In the rows, 128 means zero.
Turns in one plane each, and the order they were made in; the first pair answered:
turn k_112:
[108 121  84 102 133 133 113 131] |-> [130  93 119 144 138 101 108 148]
[152  86 136 137 129 138 135 113] |-> [147 103 118 115 123 158 145 112]
[103 147 126  97 134 118  90 104] |-> [141 120 164 143 109  99 116 158]
turn k_234:
[103 104 114  82  95  81  85 145] |-> [132  90 121  80  96  78  98 146]
[131 174  94 136 124 116 136 104] |-> [162 155 104 144 124 104 151 113]
[171 145 105 101 172 129 167 116] |-> [132 157 134 181 171  96 142 155]
[150 132 126 142 164 145 120 103] |-> [148 131 134 160 164 141 118 110]
turn k_471:
[137 118 112 137 129 111 121 119] |-> [136 115 113 133 121 110 121 126]
[157  89 168 172  78 121 139 199] |-> [170 100 160 195  95 176 141 171]
[153 140 128 155 150  67 140 124] |-> [141 123 139 138 113  65 142 160]
turn k_850:
[149 152  95 132 159 145 171 156] |-> [146 128 100 139 147 184 151 152]
[163 112 150 142 119 133 135 139] |-> [159 114 140 117 110 122 141 148]
[167 150 110 127 143 184 167 106] |-> [160 142 107  95 118 184 169 120]
turn k_43:
[128 131 124 166 164  96 128  99] |-> [121 124 126 155 155  75 122 111]
[130 136 133 140 119 137 134 146] |-> [137 132 135 145 128 141 131 141]
[117 126 125 133 121 103 121 108] |-> [118 141 123 129 118 103 134 117]
[ 98 133 132 147 151 178  81 104] |-> [ 88 106 144 126 133 140  62 118]
Now pairs of rows:
(2 to 4 turns a pair)
[ 80 163 108 129 107 156 128 146] |-> [141 118 103  79 138 144 124  81] : k_112 then k_234
[107 134 123 147 142  87 158 116] |-> [104 118 132 136  95 119 163 154] : k_471 then k_471
[149 125 114  92 100 167 152 135] |-> [129  92 152 166 124 133  90 127] : k_43 then k_43 then k_112 then k_234
[ 99 142 119 110  84 101 139 165] |-> [103 122 136 135  94  78 126 163] : k_112 then k_112
[155 192 131 124 138 196 183 137] |-> [130 150 138  85 191  71 107  78] : k_112 then k_471 then k_234
[200  78 138 141 158 177 134  87] |-> [105 115 155 209 175 112  81 116] : k_234 then k_471
[105 121 117 131 100  83 129 136] |-> [106 127 107 123  80 134 139 146] : k_112 then k_471
[105 152 124 130 107  87 147 163] |-> [119 170 114 144 112 140 164 155] : k_471 then k_471 then k_850
[193 105 127 132 142 163 136 121] |-> [ 90 135 122 144 150 125  70 122] : k_234 then k_850 then k_43 then k_112
[114 121 147 132 107  86 107 152] |-> [163 125 137 120 103 100 157 156] : k_234 then k_43 then k_234
[158 168 107 130 137 118 183 139] |-> [150 133 116 119 170  74 132  92] : k_43 then k_850 then k_850 then k_112
[136 180  64  68 139 178 165  92] |-> [158 107 107 125 191 172  94  41] : k_850 then k_43
[156 124 143 119 111  55 161 156] |-> [122 164 102 104 107 193 158 127] : k_234 then k_850 then k_112 then k_234
[159 152 119  97 131 152 142 112] |-> [142 159 136 122 120 101 145 157] : k_850 then k_234 then k_850 then k_850
[136 103 142 153 171 105 100  90] |-> [ 98 107 145 115 112  72 107 154] : k_43 then k_850 then k_43
[128 108 144 187 132 174 106 131] |-> [146 139 125 139  96 142 176 176] : k_850 then k_43 then k_234
[138  98 156 127 129 102 102 134] |-> [147 129 149 135 116  95 142 154] : k_471 then k_112 then k_234 then k_850
[107 152 112 140 163  88 114 100] |-> [117 161 113 152 164  89 131 105] : k_850 then k_850 then k_471 then k_850
[ 89 148 102  80  94 123 129 152] |-> [100  99 137 130  89 157  99 157] : k_112 then k_471 then k_471
[158 116 106 129 182 187 119  87] |-> [117  77 107  65 127 158  87 123] : k_471 then k_850 then k_43 then k_471
[ 96 195 121 145 162 154 152  97] |-> [106 147 159 191 176 129 115  99] : k_234 then k_43 then k_234
[133 132  98  87 162 153 166 100] |-> [137 137 111  86 143 110 187 134] : k_471 then k_112 then k_43 then k_112
[136 119 121 115 143  70 123 120] |-> [157 102 144 147 122  96 135 149] : k_112 then k_471 then k_112 then k_112
[172 105 142 164 148 137 112 110] |-> [156 121 130 108 132  66 129 128] : k_471 then k_850 then k_850
[110 122 132 147  93 211 144 125] |-> [107 118 144 171  89 199 144 141] : k_234 then k_234
[123 106 162 139  95  54 118 158] |-> [145 109 119  53  98  92 139 108] : k_234 then k_234 then k_112
[138 139 100 139 166 184 113  87] |-> [119 145  85  68 140 162 122  98] : k_850 then k_471
[173  67 131 148 133  98 112 109] |-> [175 115  90 114 122 168 161 107] : k_112 then k_471
[131 149 137 188 140 160 128 125] |-> [129 164  95  96 129 159 143  99] : k_234 then k_850 then k_471
[ 89 121 138 127  94 152 115 172] |-> [ 81 115 150 144 119 111  94 161] : k_112 then k_43 then k_112
[111 164  93 112 133 130 169 132] |-> [123  87 137 165 147 150 104 109] : k_850 then k_850 then k_43 then k_112
[102 159 133 159 132 158 168 158] |-> [162 125 122 109 165 142 171  95] : k_112 then k_234
[125 101 151 145 112 179 102 147] |-> [116 124 128 141 156 175  89 101] : k_112 then k_471
[145 112 143 129 132 192 147 117] |-> [144  75 172 131 128 138 120 127] : k_112 then k_112 then k_43
[191  72 163 178 123 169 143 133] |-> [ 65  99 150 164 120 162  57 131] : k_234 then k_43
[ 97 174  92  87 132 122 140 115] |-> [148 118 151 196 151 125 125 123] : k_471 then k_850 then k_112 then k_43
[114 160 125 123  91  70 175 181] |-> [103 177 111 167 181 100 119  82] : k_43 then k_234 then k_112
[150 111 151 141 159  77 101 107] |-> [170  85 148 104 135 115 102  99] : k_234 then k_850 then k_234
[148  42 152 137 146 107  59 108] |-> [154  90 114 129 197 109  78  59] : k_112 then k_471 then k_112 then k_471
[176 102 129 131 134 168 145  93] |-> [113 184 108 127 126  99 169 139] : k_234 then k_850 then k_850 then k_112
[139 127  98  86 128 189 141 100] |-> [142 153  92  79 147 104 162 105] : k_850 then k_471
[121 164 108 148 151 110 136 127] |-> [154 116 129 167 139 155 130 129] : k_234 then k_850 then k_234
[118 178 124 127 116  70 170 173] |-> [ 90 189 115 122 119  81 161 168] : k_234 then k_234 then k_234
[112 183 109 138 169  94 140  75] |-> [169 102 130 117 120 195 141  81] : k_850 then k_234 then k_112
[151  90 147 143 132 149 134 117] |-> [109 119 117  78 118 120 129 117] : k_43 then k_43 then k_112
